Look-ups in named tables: a row name and a column name give one cell, copied from the table.

nuzib
|  | fogis | pogup | kofeza | fik | zasake | tas | fugupi | kulub | betum | rara |
|---|---|---|---|---|---|---|---|---|---|---|
| dom | 286 | 574 | 455 | 577 | 498 | 533 | 587 | 414 | 322 | 489 |
| dumolot | 617 | 309 | 730 | 319 | 969 | 206 | 371 | 58 | 508 | 892 |
| satuv | 354 | 592 | 445 | 498 | 517 | 604 | 478 | 391 | 428 | 597 |
| fut | 487 | 525 | 556 | 293 | 354 | 416 | 344 | 468 | 566 | 496 |
| benuf | 489 | 533 | 374 | 534 | 427 | 463 | 422 | 425 | 441 | 327 |
| lenomas | 674 | 330 | 72 | 367 | 450 | 953 | 524 | 805 | 884 | 528 |
| pelofol | 526 | 697 | 448 | 565 | 433 | 710 | 395 | 506 | 458 | 357 |
| fala | 356 | 490 | 641 | 486 | 460 | 493 | 435 | 417 | 467 | 301 |
| pozese | 867 | 652 | 107 | 550 | 254 | 832 | 201 | 568 | 437 | 280 |
| fekan | 156 | 484 | 487 | 748 | 204 | 194 | 938 | 511 | 262 | 390 |
| vazo | 554 | 289 | 386 | 661 | 400 | 462 | 525 | 450 | 479 | 473 |
| dagev | 299 | 427 | 542 | 269 | 577 | 477 | 471 | 399 | 563 | 478 |
| zef | 170 | 650 | 456 | 816 | 470 | 330 | 687 | 474 | 339 | 524 |
| gomoru | 553 | 364 | 576 | 509 | 659 | 282 | 427 | 304 | 571 | 594 |

What is the pogup of benuf in nuzib?
533
What is the kofeza of dumolot in nuzib?
730
What is the tas of fut in nuzib?
416
What is the zasake of fekan in nuzib?
204
What is the fogis of lenomas in nuzib?
674
What is the kofeza of vazo in nuzib?
386
What is the rara of benuf in nuzib?
327
What is the fugupi of dagev in nuzib?
471
What is the pogup of fekan in nuzib?
484
What is the kofeza of fala in nuzib?
641
What is the fugupi of zef in nuzib?
687
What is the kulub of fut in nuzib?
468
What is the tas of pozese in nuzib?
832
What is the tas of zef in nuzib?
330

Table tonadi
|  | nakofi | dufu | sineki | kibebez | ralaf |
|---|---|---|---|---|---|
| lud | 58 | 78 | 97 | 182 | 73 |
| gup | 129 | 136 | 225 | 184 | 71 |
| rere | 222 | 2 | 113 | 187 | 84 |
| podor | 129 | 136 | 217 | 171 | 81 |
| rasad | 129 | 136 | 89 | 180 | 82 |
| dililet | 129 | 128 | 121 | 183 | 84 |
| gaz | 172 | 44 | 121 | 170 | 82 |
| vifefaz | 186 | 145 | 185 | 175 | 90 |
| bepuv | 129 | 136 | 97 | 180 | 71 |
| lagidaz | 194 | 187 | 121 | 181 | 77 |

What is the dufu of bepuv in tonadi? 136
What is the dufu of lud in tonadi? 78
What is the sineki of lud in tonadi? 97
What is the sineki of lagidaz in tonadi? 121
What is the ralaf of rasad in tonadi? 82
What is the kibebez of gaz in tonadi? 170
What is the nakofi of bepuv in tonadi? 129
What is the ralaf of lagidaz in tonadi? 77
What is the kibebez of rasad in tonadi? 180
What is the kibebez of dililet in tonadi? 183
Which row has the largest ralaf? vifefaz

mebe
        fiz  sokog  manefe
zipatu  155    131     154
nop     129    110     130
saku    132    142     132
nuno    207    136     119
tamo    230    152     128
pufeba  200    153     120
radi    133     95     100
meboz   103    102     127
borad   127    114     152
lesin   106    169      55
gatup   139     88     152
rapod   115    123     114

What is the sokog of tamo in mebe?
152
What is the fiz of gatup in mebe?
139
What is the fiz of pufeba in mebe?
200
What is the manefe of rapod in mebe?
114
What is the sokog of nop in mebe?
110
What is the sokog of radi in mebe?
95
What is the sokog of saku in mebe?
142
Which row has the largest fiz? tamo

kurore:
columns: zefolo, ker, tep, tatigum, daz, zilaf
rerosez: [3711, 6695, 4744, 4152, 5025, 6304]
pesago: [6639, 5772, 7048, 6907, 7083, 5583]
ravo: [4106, 7649, 3022, 3542, 2800, 7613]
dotuke: [7625, 7951, 4658, 6125, 3912, 8360]
nekolo: [6136, 1795, 5423, 5837, 5362, 2091]
ruz: [-2897, 3238, -5575, -4756, -4990, 2672]
tad: [4674, 3934, 4181, 4428, 4169, 4107]
gatubis: [7543, 4377, 6928, 7383, 6654, 4957]

rerosez, ker -> 6695
pesago, tep -> 7048
dotuke, daz -> 3912
ruz, tatigum -> -4756
nekolo, tep -> 5423
ravo, tep -> 3022
ravo, zefolo -> 4106
rerosez, daz -> 5025
nekolo, daz -> 5362

vebob
cols = ditunu, bisegat, kalemub
vumozam: [2.06, 4.92, 4.29]
gipokon: [4.81, 5.69, 8.06]
regidi: [7.53, 5.95, 8.62]
daro: [7.55, 5.04, 1.14]
lod: [6.52, 5.77, 6.26]

gipokon, bisegat => 5.69
vumozam, kalemub => 4.29
gipokon, ditunu => 4.81
daro, bisegat => 5.04
vumozam, bisegat => 4.92
lod, bisegat => 5.77
regidi, bisegat => 5.95
gipokon, kalemub => 8.06
daro, ditunu => 7.55
regidi, ditunu => 7.53
vumozam, ditunu => 2.06
daro, kalemub => 1.14
lod, ditunu => 6.52
regidi, kalemub => 8.62
lod, kalemub => 6.26

